In the rows, 128 means zero.
One hidden turn or mirror swaps the rows below in pairs. Which row is each named row swapped with?
The rows were stretched afterwards, more along some directions than others.
rek: [140 136 130 116 132 132 118 170 139 114 147 131 110 142 119 137]
Paraf: [156 117 136 124 154 146 108 158  79 121 125 135 116 166  78 112]
nal: [ 79 112  99  90 138 168 154 137 174 122  95 133 115 152 102 158]
rufut: [106 124 124  94 135 106 132 106 132 105 132 127 133 124 145 137]
fama: [113 103  96  93  74 155 140 178 115  76 128 118  88 134 116 133]
Muli: [ 82 118 104 100 107 116 136 134 168 129 118 125 139 137 138 166]
pepaf: [175 137 154 128 141 122 129 137  94 144 117 129 123 144  97 119]
vok: [117 143 121 118 119 131 146 109 112 133 113 124 112 112 148 141]
nikal: [124 116 157 114 109 115 134 129  80 128 143 116 108 149 136 131]
saso: [ 95 110  83 104 122 157 139 152 153 128 101 119 106 159 104 132]
ranon: [ 94  89  98 128 111 123 115 163 107 114 125 130  87 118 137 116]
kip: [123 107 104  99 134 128 131 132 143 130 103 129 141 139 119 106]
lim: [ 81  91 125 107 145 119 116 136 123 134 137 134 116 153 139 130]
Funug: [ 91  94  92 102 106 157 120 175 141 108 154 130  80 134  98 121]
rerir: [ 92  93  89 121 132 141 116 173 127 127 120 128  96 148 119 119]
Kegan: [ 59 102  80  89 107 148 136 149 188 111 134 128 102 127 117 154]
feped: [140 153 137 119 141  95 147 104 114 124 132 120 137 128 119 134]
Vobif: [118 142 107 104 124 137 169 132 155 144 118 114 129 162  98 153]
luzan: [121 137 136 115 140 100 144 110 120 118 135 126 131 126 127 139]
boka: [134 120 111 120  98 143 117 191 126  87 151 123  93 124 112 122]
nusa: [ 66 117  97  90 113 126 146 141 185 134 128 129 133 141 137 172]
riluv: [103 121 118 109 106 121 136 145 138 138 123 121 140 159 123 162]
Keso: [ 83  94  97  76  90 148 151 143 121  93 113 110 104 145 136 148]
pugi: [160 129 143 118 147 141 114 156  72 124 128 135 123 170  78 131]
pokil: [155 117 124 111 167 143 111 147  86 117 111 137 120 158  97 108]
monef: [117 142 126 115 129 130 144 102 124 135 107 121 117 121 150 149]
dutev: [112 135 119 121 109 127 149 120 110 128 120 119 114 102 153 148]
Ladu: [ 85 108 113 115 143 124 126 138 162 133 117 127 132 145 138 125]
bopa: [110 126  97 101 132 155 153 150 145 138 117 119 113 170  93 140]
fim: [ 69  83 102  76  99 140 150 138 121 101 114 122 111 151 143 144]
Sur: [116 102 105 107 151 150 122 144 146 119 110 133 103 152  88 113]
Tuvud: [128  93 115 102 103 145 107 181  99  94 161 126  88 135 116 112]
mur: [128 122 111 100 131 113 131 131 142 132 113 123 152 125 138 124]
goked: [123 132 117 114 110 107 143 120 114 136 123 122 139 107 160 130]
giz: [138 130 121 118 110 135 118 182 127  96 145 133  99 129 117 131]
sute: [124 107 115 120 112 108 128 126  89 112 121 119 103 101 158 112]

pugi is swapped with feped
rufut is swapped with pokil
rerir is swapped with Kegan

